In the data rows, 128 means zero.
In each game, the first row plays the second. By how much does the first row win? 15 means about a draw, 30 a big win and 0 a big loss. Wins can go round in a circle. Each row has two weighted sums of its numbers, A and B, taken from their middle values. A row wins by its A times the other's B, less its B times the other's A.
[149 157 109 157 164 117 109 108 120 108 110 167 149 174 109 118 108 161
 136 108 147]
[124 126 109 110 158 120 109 123 151 135 127 111 121 108 113 124 132 135
 108 108 108] ~ 23
[108 108 168 121 108 108 109 108 108 108 109 108 108 108 145 201 175 180
 161 158 108]
[108 108 125 131 124 108 125 108 149 172 156 169 134 155 110 170 144 128
 124 166 108] ~ 17
[109 108 156 118 110 110 141 136 129 108 109 110 134 108 109 108 108 108
 112 108 121]
[168 119 109 109 108 136 169 135 158 142 130 114 146 133 158 126 155 108
 112 122 196] ~ 12
[108 108 165 109 108 152 166 132 108 151 110 108 172 144 109 108 122 108
 148 126 108]
[120 108 158 122 108 108 118 119 108 108 109 108 161 108 116 108 133 108
 166 132 146] ~ 12
[108 108 197 127 108 108 109 108 108 132 109 108 184 162 166 166 169 108
 108 108 108]
[108 108 142 109 108 108 160 149 142 170 113 108 108 108 131 157 170 108
 153 108 108] ~ 12
[108 108 150 114 108 108 122 108 108 120 158 132 191 154 145 135 158 108
 134 124 116]
[114 108 109 144 198 193 124 143 108 108 109 123 130 135 143 147 139 138
 108 130 108] ~ 18
[110 125 172 139 110 117 156 114 110 108 109 108 114 108 138 134 142 108
 114 108 116]
[113 108 178 128 108 108 112 162 128 170 113 108 157 140 109 127 145 108
 108 108 109] ~ 18
[111 112 149 171 113 108 160 147 134 156 110 108 207 128 136 108 108 187
 108 112 155]
[152 175 109 109 139 108 109 108 108 108 109 116 108 108 109 110 116 134
 108 108 108] ~ 14
[130 122 109 109 115 129 109 123 108 108 109 127 122 132 109 123 112 108
 108 108 150]
[108 108 158 149 120 118 182 130 130 175 109 108 125 122 248 197 188 145
 203 112 108] ~ 10
[125 124 109 161 198 130 109 108 126 108 109 174 170 151 109 108 108 147
 149 108 108]
[108 108 109 109 176 130 127 108 182 108 115 167 150 186 111 108 108 111
 163 113 129] ~ 19
[108 108 174 110 108 109 135 150 120 165 109 108 157 143 121 147 176 108
 143 119 108]
[108 133 109 115 127 108 109 108 117 108 123 138 108 108 109 108 108 135
 155 118 108] ~ 11
[108 108 118 171 132 135 125 114 109 118 111 108 158 120 166 108 117 108
 108 108 111]
[108 108 138 109 108 108 169 150 121 108 109 108 168 113 128 108 138 108
 122 108 108] ~ 17
[108 142 138 177 180 125 126 108 145 127 163 156 108 108 109 108 108 145
 108 147 108]
[108 108 177 165 122 108 122 108 127 112 132 138 130 129 109 155 133 111
 108 132 108] ~ 17
[108 135 188 245 155 135 222 197 173 134 109 108 108 108 145 133 149 165
 142 108 108]
[111 108 160 143 129 141 178 148 112 179 109 108 108 108 184 142 154 153
 212 125 108] ~ 1
[155 162 109 109 144 143 113 118 143 150 170 134 108 108 137 158 134 110
 108 137 124]
[136 138 173 139 108 116 160 128 108 108 109 108 108 108 140 146 192 120
 185 109 143] ~ 16
[160 172 109 109 124 189 155 205 117 115 147 149 147 148 124 146 125 147
 108 127 136]
[108 108 176 156 108 108 125 108 108 159 109 108 155 113 184 134 145 110
 153 108 108] ~ 10
[144 108 109 154 108 108 146 161 142 108 116 108 108 108 130 131 138 136
 124 108 192]
[108 114 109 158 144 131 109 108 145 108 174 156 154 169 109 108 108 109
 108 108 127] ~ 14
[108 115 109 109 108 108 165 108 134 144 165 108 128 108 133 108 119 144
 132 108 119]
[191 185 163 154 108 108 124 119 147 108 153 108 108 108 109 108 108 108
 108 108 176] ~ 8
[127 108 126 109 108 108 169 181 173 114 109 108 159 150 163 108 126 108
 115 108 149]
[115 108 109 109 108 108 168 179 191 145 166 114 128 108 109 108 159 122
 108 108 131] ~ 21
[108 121 112 153 204 180 160 167 177 152 178 166 108 108 109 108 108 176
 134 181 114]
[119 115 193 130 108 108 145 109 144 178 149 108 133 108 109 108 137 108
 153 120 138] ~ 21
[144 165 109 120 166 185 129 132 108 108 109 108 108 108 109 117 127 134
 108 125 137]
[108 108 109 109 108 108 125 121 108 108 109 108 131 108 119 126 151 108
 125 108 122] ~ 15
[143 152 109 110 150 166 128 113 108 108 153 137 108 108 134 173 160 176
 150 152 157]
[108 108 109 109 116 108 109 108 137 139 125 147 108 108 109 108 108 159
 108 108 108] ~ 15
[142 148 109 109 116 108 109 108 146 128 193 195 122 140 109 108 108 139
 108 162 143]
[129 150 109 110 135 108 109 108 184 108 142 156 131 156 109 108 108 164
 207 108 147] ~ 18
[108 108 143 141 123 114 157 111 108 121 109 108 133 108 125 108 138 108
 148 108 108]
[108 159 161 208 131 144 204 192 190 187 156 108 108 108 109 108 108 128
 141 108 108] ~ 20
[144 108 109 109 108 125 175 182 167 131 116 108 108 108 109 108 108 108
 131 108 190]
[154 161 109 109 108 121 109 108 108 117 183 163 108 110 109 108 108 141
 139 160 128] ~ 1
[108 115 139 120 108 108 125 108 141 128 118 108 123 114 137 108 108 108
 108 108 108]
[108 121 109 119 142 108 127 116 134 108 163 186 108 108 109 140 108 183
 108 154 108] ~ 18
[138 145 112 109 119 151 109 121 108 111 109 113 141 188 185 178 147 125
 135 129 108]
[161 135 109 109 129 153 109 108 108 108 109 148 111 108 109 113 114 113
 114 147 151] ~ 20
[108 108 109 127 189 195 154 108 164 108 132 173 144 178 109 108 108 179
 199 108 119]
[108 108 109 169 128 141 160 135 129 108 109 108 108 108 153 151 166 210
 205 136 125] ~ 15
[123 123 162 175 125 131 144 143 153 125 109 108 108 108 117 108 117 108
 108 108 108]
[108 146 109 125 144 174 110 143 108 108 111 140 108 108 109 157 125 133
 108 108 108] ~ 17
[122 122 164 109 108 108 109 113 108 132 109 108 166 108 122 118 199 108
 121 108 110]
[129 123 173 140 108 108 109 108 108 123 109 108 108 108 168 201 169 108
 119 108 125] ~ 14
[126 108 134 112 127 122 139 137 134 113 109 108 108 113 161 108 108 108
 108 108 108]
[142 120 184 135 108 108 149 148 144 121 109 108 163 142 177 129 131 109
 164 122 136] ~ 22
[108 108 109 109 125 113 109 122 108 108 109 142 139 156 137 158 117 108
 108 122 108]
[146 173 163 139 125 151 109 120 108 137 109 145 125 172 135 167 143 108
 119 138 109] ~ 15
[128 133 131 172 124 163 209 205 170 153 131 108 133 108 170 129 122 133
 116 108 121]
[108 108 133 109 108 108 109 117 115 162 127 111 177 169 147 143 166 108
 141 108 108] ~ 18
[108 108 154 109 108 108 141 108 137 196 117 108 118 114 202 165 155 147
 201 108 108]
[108 108 137 127 110 108 123 146 161 164 136 152 136 160 139 160 126 108
 137 168 108] ~ 13
[147 143 109 109 123 156 109 132 108 128 135 120 108 120 109 117 108 130
 108 132 110]
[116 141 154 178 124 108 157 129 116 108 135 123 108 108 123 108 147 118
 153 108 161] ~ 19
[121 113 134 123 110 108 155 150 173 171 183 132 108 108 109 117 130 110
 117 108 130]
[131 136 109 109 108 122 109 121 108 108 109 121 141 170 161 148 132 108
 138 145 134] ~ 16
[108 108 118 203 168 136 147 146 160 108 109 143 169 167 109 108 108 158
 189 108 122]
[116 147 116 109 117 143 109 108 108 108 109 108 108 125 109 108 108 108
 120 134 108] ~ 24
[185 177 139 118 119 131 109 122 125 122 113 118 108 151 128 127 108 108
 108 166 162]
[119 108 130 164 120 127 176 171 128 108 109 108 108 108 128 108 148 127
 159 108 160] ~ 13
[108 108 159 178 130 121 159 169 154 164 172 108 108 108 109 108 108 108
 108 108 109]
[160 164 109 121 162 180 109 154 108 108 109 108 108 108 109 108 108 110
 108 133 120] ~ 16
[186 214 173 166 138 143 109 108 108 108 153 152 141 111 111 108 108 108
 108 112 158]
[150 120 109 109 149 171 111 171 119 108 128 129 108 108 109 108 110 108
 108 108 130] ~ 2
[108 108 124 109 108 108 109 108 108 164 131 110 188 176 138 129 155 108
 145 108 108]
[161 179 109 109 154 163 139 161 134 137 212 145 125 134 160 145 153 150
 154 126 190] ~ 5
[116 108 109 109 108 108 158 163 147 140 128 116 108 108 111 120 155 156
 149 108 145]
[128 146 109 109 136 147 155 132 108 108 123 129 108 108 112 123 115 147
 153 160 154] ~ 12
[108 109 124 155 112 108 117 147 153 122 109 122 131 120 109 127 108 124
 108 111 108]
[108 108 109 109 151 135 109 121 108 113 109 108 108 131 138 148 162 139
 135 126 108] ~ 19
[108 108 135 114 108 108 159 136 118 124 127 108 108 108 132 130 126 108
 108 108 108]
[124 125 109 109 144 164 109 108 108 108 151 146 108 116 127 137 108 132
 108 108 108] ~ 15
[163 153 109 109 144 134 126 135 119 126 168 152 109 121 109 108 108 135
 108 116 115]
[108 108 113 140 108 108 138 111 121 123 109 108 119 108 162 108 108 138
 124 108 108] ~ 13
[158 163 109 109 141 146 109 108 108 108 109 120 115 141 109 109 108 120
 108 145 108]
[158 134 109 109 166 186 109 108 108 108 109 115 108 137 136 177 108 108
 108 114 129] ~ 15
[108 108 137 109 108 108 115 135 123 163 124 108 144 108 109 126 159 108
 130 108 108]
[169 172 109 134 157 158 109 108 108 108 109 108 117 108 109 119 119 142
 108 147 192] ~ 11
[136 146 109 115 127 157 109 138 108 129 172 158 108 108 115 108 115 108
 136 146 148]
[108 108 109 109 135 142 109 132 108 108 109 116 108 120 144 121 108 108
 108 116 108] ~ 10
[108 144 142 177 129 145 109 108 108 213 125 145 205 191 191 166 108 214
 145 173 115]
[137 187 145 144 117 144 109 128 108 133 169 173 143 157 148 114 108 109
 108 129 109] ~ 17
[108 131 109 191 151 141 132 108 167 108 180 152 127 129 109 108 108 147
 185 108 108]
[115 108 180 109 108 108 109 119 108 134 109 108 150 108 109 108 108 108
 108 149 122] ~ 18
[144 108 109 109 108 132 109 115 108 129 131 141 131 141 139 173 170 133
 165 176 148]
[108 108 159 109 108 108 110 108 108 108 118 113 205 148 149 163 190 108
 166 108 108] ~ 19
[169 148 109 162 163 164 109 135 108 112 126 139 108 109 109 108 138 148
 172 131 181]
[108 108 180 143 108 120 146 111 108 122 109 116 210 175 154 121 134 108
 108 108 108] ~ 17
[108 108 151 118 108 108 148 108 114 187 109 108 108 108 134 136 145 136
 132 108 108]
[191 146 145 109 108 108 163 170 145 108 109 108 108 110 146 108 108 108
 108 108 188] ~ 17
[151 119 119 109 121 144 109 124 108 109 109 119 108 136 138 143 126 108
 138 180 139]
[128 126 144 139 108 108 149 128 117 108 109 108 137 108 142 108 120 108
 108 108 132] ~ 22
[108 111 152 167 132 130 179 123 133 141 109 108 108 108 171 108 108 127
 148 108 108]
[129 114 156 124 108 108 109 108 108 122 109 108 148 123 115 143 170 108
 148 119 122] ~ 17
[108 108 110 132 108 134 109 108 108 190 109 147 192 205 250 247 113 215
 122 175 108]
[108 108 114 114 150 145 109 108 108 120 164 129 108 127 147 154 108 108
 116 144 108] ~ 23
[177 181 112 116 148 154 113 188 123 113 136 143 123 143 115 130 108 155
 136 146 134]
[108 117 109 109 128 157 109 108 108 126 109 120 108 136 137 161 114 128
 110 129 108] ~ 19
[108 108 159 113 108 108 144 121 127 128 109 108 148 133 160 122 158 108
 186 142 108]
[158 131 109 109 131 155 109 109 108 130 168 162 167 177 128 117 132 171
 143 152 143] ~ 8
[128 108 113 123 108 108 131 129 125 143 109 108 108 108 109 108 108 156
 156 120 173]
[144 145 193 207 159 149 177 159 154 134 130 108 114 108 109 108 108 108
 108 108 135] ~ 10
[136 121 154 143 108 108 127 164 160 117 129 108 108 108 109 108 108 108
 117 108 153]
[141 125 109 109 146 164 122 154 108 108 112 131 119 145 148 154 117 108
 108 138 128] ~ 12
[128 153 122 168 171 142 158 149 191 124 165 152 108 108 115 176 133 188
 108 207 161]
[120 132 130 141 155 123 109 108 108 157 188 156 146 158 164 144 131 108
 122 147 108] ~ 15
[152 148 109 109 142 121 109 108 108 108 121 122 117 109 146 157 141 120
 108 130 129]
[150 122 109 109 158 152 109 133 108 108 110 166 148 168 109 117 108 129
 108 158 167] ~ 16
[108 108 109 125 136 132 116 110 149 108 130 163 135 144 109 108 123 185
 181 125 131]
[108 108 121 136 129 122 109 108 108 137 159 159 140 119 109 108 108 108
 108 150 117] ~ 18
[108 108 114 109 108 108 109 108 137 153 109 123 108 123 109 111 108 108
 114 163 108]
[123 139 147 168 108 108 144 114 126 131 129 108 108 108 159 140 125 140
 108 108 141] ~ 15
[117 108 109 109 108 123 109 111 108 108 109 148 157 184 125 165 163 160
 172 172 135]
[108 108 134 109 108 108 120 108 108 192 151 108 146 108 137 114 121 117
 136 108 108] ~ 15
[136 141 109 109 108 111 109 161 108 149 140 155 145 142 109 125 159 149
 183 145 126]
[139 119 121 167 216 119 109 108 178 108 178 185 147 169 111 108 108 129
 197 147 174] ~ 17
[144 157 109 110 132 171 109 132 108 108 137 155 108 138 109 117 113 118
 108 111 128]
[158 169 120 144 171 169 109 119 112 108 132 122 108 109 134 147 108 115
 108 129 118] ~ 16
[134 128 109 128 186 157 130 108 139 108 135 174 146 144 109 108 108 142
 151 108 147]
[108 114 200 138 108 108 117 146 128 159 119 108 190 165 168 148 136 108
 108 108 108] ~ 20
[108 144 109 134 160 113 109 108 157 108 123 178 128 112 109 108 108 130
 174 108 108]
[127 115 109 109 157 128 109 108 158 108 136 159 108 131 109 108 108 165
 166 108 108] ~ 12
[165 188 109 114 119 130 109 120 108 108 145 177 154 156 109 117 116 179
 113 144 177]
[118 141 109 120 126 130 109 108 108 108 137 159 127 122 124 151 145 128
 108 108 108] ~ 18
[174 174 216 126 108 108 109 108 108 108 109 108 120 108 109 132 187 108
 125 108 146]
[142 144 109 148 190 164 110 108 141 108 136 195 179 207 110 131 108 150
 135 108 129] ~ 17
[108 120 114 138 126 109 109 108 114 108 109 122 179 160 109 108 108 143
 173 157 131]
[119 123 109 109 111 136 109 108 108 108 109 128 165 213 173 152 128 122
 124 129 108] ~ 25
[108 108 134 109 108 108 109 108 115 108 109 108 125 142 126 131 138 108
 151 110 108]
[108 108 123 112 108 108 142 114 108 132 109 115 151 116 109 108 108 108
 121 108 108] ~ 14
[108 108 109 130 118 108 122 133 142 127 109 108 108 108 132 108 108 108
 112 108 108]
[108 108 127 109 108 108 134 129 145 168 152 113 159 135 139 135 153 110
 156 108 108] ~ 14
[154 121 109 109 140 140 109 114 108 108 109 133 108 137 109 108 108 108
 108 123 163]
[126 109 109 109 108 108 109 145 108 110 109 129 148 208 185 189 171 130
 148 154 108] ~ 13
[131 138 111 123 174 146 122 108 109 108 132 113 108 121 133 131 129 166
 140 113 108]
[214 210 146 133 143 145 109 108 108 121 192 159 144 128 151 131 137 108
 108 108 149] ~ 15
[131 108 124 146 108 108 117 165 154 157 116 108 108 108 109 112 126 127
 122 108 148]
[144 150 109 127 135 164 109 146 108 111 109 167 125 172 123 148 108 163
 108 123 108] ~ 14
[115 147 109 123 134 156 109 137 108 108 150 157 130 128 132 161 148 148
 129 112 108]
[108 108 168 193 117 127 188 167 126 129 109 108 108 108 128 108 118 171
 178 108 108] ~ 14
[140 167 109 109 109 131 109 108 108 111 129 139 123 133 144 170 146 108
 116 130 155]
[143 148 112 109 108 108 109 108 108 144 148 157 151 196 199 189 158 155
 134 149 109] ~ 20
[147 167 133 133 181 157 109 113 110 108 109 110 108 142 128 166 108 132
 108 153 119]
[222 207 139 152 117 108 109 113 108 108 165 178 140 156 109 108 108 153
 108 171 211] ~ 6
[213 201 109 109 149 167 109 148 108 108 141 150 150 149 109 108 108 147
 108 158 208]
[108 131 120 125 112 122 109 108 108 133 119 129 151 187 180 166 111 138
 144 163 108] ~ 19
[133 116 149 109 108 108 131 138 130 153 109 108 108 108 109 126 148 108
 108 120 182]
[108 108 188 137 108 109 129 123 114 131 109 108 172 129 109 144 196 108
 108 108 108] ~ 18
[115 112 193 117 108 108 142 143 127 156 109 108 108 108 109 108 160 127
 147 120 108]
[138 129 114 109 147 129 137 134 147 128 141 113 108 108 109 114 116 151
 157 178 142] ~ 15
[125 114 178 127 108 108 109 108 108 134 109 108 112 143 156 157 149 108
 174 141 165]
[108 113 109 139 109 113 117 176 179 108 158 165 129 136 109 108 108 139
 150 134 137] ~ 15
[164 167 109 118 108 126 109 123 108 112 109 137 122 166 147 110 108 136
 108 137 142]
[143 162 109 109 161 163 145 140 124 125 188 149 114 114 115 130 110 126
 110 116 134] ~ 14
[108 108 109 132 108 108 128 119 196 198 141 108 108 108 145 125 114 158
 137 108 120]
[108 108 109 174 159 149 120 116 132 108 162 202 181 172 109 108 108 157
 202 147 139] ~ 20
[108 139 109 125 134 108 112 108 155 121 169 157 108 124 127 160 108 204
 119 175 108]
[133 121 109 136 150 155 109 131 109 148 173 161 155 144 116 134 139 120
 130 148 128] ~ 26
[138 135 109 109 156 149 109 149 135 140 168 144 146 111 124 120 110 108
 108 108 112]
[108 108 162 179 142 108 174 126 177 151 134 108 108 108 109 114 108 110
 114 179 108] ~ 12
[127 125 194 131 108 108 109 108 108 129 109 108 159 109 109 108 108 108
 117 137 122]
[216 175 119 135 202 183 109 131 113 143 147 145 133 119 114 108 113 132
 132 173 199] ~ 7
[111 108 147 143 129 116 158 163 134 108 109 108 119 145 162 124 148 125
 126 108 129]
[129 132 111 109 130 126 109 108 108 144 112 130 161 183 169 139 122 108
 108 139 108] ~ 16
[119 115 116 109 108 108 109 114 108 128 109 138 136 156 149 150 145 108
 119 143 108]
[185 165 109 117 142 123 109 108 118 124 134 121 108 122 111 139 119 144
 109 165 190] ~ 14
[121 112 183 124 108 108 109 123 121 120 109 108 173 153 132 127 174 108
 122 108 123]
[117 115 179 136 108 108 139 108 133 197 132 108 108 108 160 157 176 152
 170 108 108] ~ 20
[108 108 109 146 148 126 124 134 169 186 177 168 108 108 109 138 108 163
 108 141 108]
[114 111 112 140 155 133 109 116 108 108 137 177 151 188 109 108 108 149
 108 137 155] ~ 4
[108 118 109 158 167 150 122 156 108 110 168 134 117 108 109 119 156 176
 133 131 127]
[113 119 129 131 155 157 109 144 120 192 169 160 124 156 109 146 143 109
 117 111 108] ~ 15
[119 156 109 109 108 108 109 108 116 172 150 127 108 125 109 130 151 133
 138 120 108]
[185 183 129 159 154 142 109 134 117 108 150 140 147 134 131 131 142 166
 173 172 205] ~ 7
[108 117 109 142 147 120 142 108 119 108 142 168 108 108 109 118 109 167
 108 111 108]
[108 123 180 186 132 126 196 154 153 216 109 108 108 108 138 120 156 169
 172 108 108] ~ 18
[155 108 109 109 108 115 148 156 166 108 109 108 108 108 119 122 165 118
 108 108 151]
[154 118 109 109 134 108 109 108 108 108 148 137 108 108 109 108 113 136
 145 159 179] ~ 17
[108 108 126 123 108 108 109 108 132 194 109 108 108 108 160 142 181 145
 174 108 108]
[152 176 109 109 109 118 109 116 119 114 118 114 108 134 162 192 115 109
 108 131 129] ~ 9
[187 188 109 109 108 108 109 108 111 123 115 114 108 125 133 138 108 149
 108 146 174]
[108 108 127 197 123 108 152 154 152 176 164 108 108 108 150 132 145 144
 122 108 108] ~ 13
[108 108 131 133 108 112 145 148 146 114 109 108 108 108 132 132 140 121
 108 108 108]
[149 153 129 164 198 175 109 108 108 108 109 108 108 109 153 147 132 147
 125 134 113] ~ 16
[134 119 148 155 114 111 160 158 157 149 132 118 135 126 113 108 108 108
 117 108 163]
[108 108 164 109 108 108 109 108 108 126 111 108 154 125 127 108 113 108
 108 108 108] ~ 23
[108 108 156 109 108 108 109 108 108 159 123 108 165 117 147 139 166 108
 112 108 108]
[130 137 142 179 120 130 148 108 112 108 121 108 108 108 125 154 131 118
 108 108 141] ~ 13
[139 147 112 111 125 160 109 164 108 158 174 172 159 123 109 108 108 108
 146 156 161]
[151 133 109 109 122 161 109 153 108 112 109 123 138 156 119 124 116 133
 146 165 128] ~ 11
[108 108 126 128 120 126 151 121 157 130 109 108 122 129 161 108 108 108
 108 108 108]
[108 108 147 109 108 108 148 129 118 120 109 108 108 108 109 108 148 108
 155 117 123] ~ 14
[139 161 109 117 146 151 109 127 108 108 109 108 119 108 138 108 108 108
 108 116 108]
[133 143 109 109 129 153 109 108 108 108 110 144 120 174 159 154 119 153
 108 135 122] ~ 21
[108 108 129 172 114 108 172 139 118 173 118 108 170 108 109 108 108 154
 108 108 145]
[112 108 148 148 116 108 125 108 150 112 109 108 108 108 109 108 124 114
 108 108 121] ~ 16
[162 156 127 109 128 116 109 108 108 138 129 144 126 115 115 146 152 108
 108 125 109]
[139 108 109 124 108 108 188 166 177 162 112 108 108 108 109 108 118 114
 108 108 150] ~ 16
[160 165 122 109 118 137 109 108 108 124 109 142 123 138 110 119 140 108
 138 150 139]
[108 108 133 124 116 108 147 108 151 122 144 138 108 129 116 154 108 109
 108 172 108] ~ 14
[122 108 115 109 108 108 109 158 139 156 109 108 195 192 145 144 178 117
 160 133 149]
[108 135 143 181 144 108 130 121 186 116 127 133 108 108 133 127 108 127
 110 169 149] ~ 9
[108 108 178 163 108 108 123 113 109 116 109 108 195 121 117 146 176 129
 147 125 113]
[129 141 109 109 135 140 128 147 154 146 161 134 108 112 109 108 111 109
 129 120 125] ~ 15
[108 108 109 160 140 135 112 133 164 108 163 169 162 166 109 108 108 108
 117 108 108]
[138 137 117 109 108 108 109 108 108 120 113 124 110 108 109 108 108 108
 108 138 108] ~ 14
[108 108 109 116 108 108 109 108 169 165 136 113 108 108 109 145 146 153
 143 167 132]
[108 108 128 109 108 108 109 117 129 154 116 108 157 122 109 139 175 108
 129 110 108] ~ 8
[143 137 109 109 115 122 109 108 108 108 109 128 108 129 149 143 109 108
 108 108 108]
[137 147 109 109 108 139 109 130 108 133 145 120 108 108 116 112 109 112
 137 146 139] ~ 15
[108 146 124 193 177 138 118 122 188 108 149 195 155 146 109 108 108 128
 129 108 108]
[134 137 109 109 143 167 112 139 108 108 143 168 122 113 109 123 116 125
 128 134 171] ~ 14
[111 112 184 109 108 108 140 108 130 134 109 108 108 134 168 142 151 108
 140 108 108]
[108 108 146 141 108 108 109 108 112 144 109 108 170 169 152 182 214 123
 155 108 110] ~ 15
[172 171 143 162 160 153 109 108 108 108 155 137 144 118 143 153 168 183
 108 113 112]
[141 120 129 133 119 143 180 172 184 140 140 108 136 108 109 108 108 109
 130 113 152] ~ 23
[108 108 122 114 119 155 208 208 156 130 109 108 126 125 180 162 169 108
 108 108 108]
[108 108 109 146 108 108 158 134 166 137 113 108 108 108 147 151 125 132
 108 108 108] ~ 15
[173 158 109 109 124 131 120 150 108 108 109 116 108 108 109 108 108 132
 108 154 153]
[108 108 157 109 108 108 138 120 142 124 109 108 167 157 167 163 184 127
 179 117 108] ~ 17
[138 112 132 132 119 133 178 180 167 145 136 108 114 108 116 108 128 119
 128 108 131]
[108 142 109 147 167 166 154 157 170 135 132 149 108 108 109 122 108 164
 108 200 116] ~ 11
[108 117 206 171 108 115 142 115 119 148 109 108 130 112 139 133 156 108
 130 108 108]
[124 134 109 147 139 108 116 108 140 144 109 151 108 108 109 163 108 152
 108 130 130] ~ 16
[108 116 163 109 108 108 109 113 108 108 109 108 157 134 130 135 143 108
 112 108 108]
[186 176 154 152 108 108 110 108 108 108 135 119 119 108 117 108 108 108
 108 108 154] ~ 1
[140 165 129 109 108 108 109 108 108 112 117 136 108 116 109 122 135 117
 144 146 108]
[146 140 109 109 134 123 109 108 108 119 145 116 108 111 110 120 108 156
 128 112 136] ~ 17
[108 108 114 144 204 188 140 170 108 108 109 108 121 125 128 108 108 108
 134 150 127]
[129 115 109 148 180 131 109 108 167 108 138 163 136 135 109 108 108 149
 176 112 141] ~ 17
[141 109 116 139 108 118 157 176 136 108 109 108 108 108 109 108 108 108
 108 108 147]
[108 108 120 109 108 108 159 145 184 161 129 111 108 108 109 183 149 112
 108 154 108] ~ 18
[108 108 147 125 108 108 153 136 165 211 109 108 116 111 185 167 147 159
 193 110 108]
[108 119 109 109 158 148 118 108 143 108 146 153 108 108 109 108 108 130
 108 163 108] ~ 12
[117 165 133 172 149 138 109 121 108 108 151 156 156 170 145 142 108 137
 108 125 108]
[116 108 109 168 121 138 182 201 154 108 129 108 121 130 176 165 139 108
 108 108 149] ~ 10
[108 108 109 148 139 108 109 108 180 131 136 126 108 152 192 176 108 108
 108 150 123]
[108 108 117 128 108 119 139 157 125 108 109 108 149 122 125 108 158 108
 108 108 108] ~ 13
[120 108 146 110 108 108 134 116 108 125 109 108 178 129 109 116 190 110
 149 108 117]
[137 110 137 120 108 108 128 144 147 125 143 124 154 141 120 108 108 108
 120 112 169] ~ 11
[108 108 177 172 108 108 144 136 108 191 109 108 131 120 202 112 128 108
 116 108 108]
[147 148 109 109 108 145 109 110 108 155 128 139 138 139 116 146 135 141
 108 131 108] ~ 4
[108 109 184 124 108 108 112 147 120 184 149 134 189 126 109 108 172 108
 143 111 108]
[116 114 109 109 126 139 109 108 108 119 131 125 112 125 149 150 171 132
 180 149 108] ~ 18
[108 108 122 188 131 111 157 144 146 148 115 108 108 108 109 108 116 121
 118 108 157]
[198 168 157 168 183 150 109 108 108 140 109 112 129 133 141 108 108 127
 126 108 157] ~ 13
[148 129 109 109 137 158 109 108 108 122 139 153 154 136 109 120 133 108
 111 138 118]
[134 123 110 116 108 108 148 143 140 108 137 108 108 108 109 108 122 108
 117 108 194] ~ 17
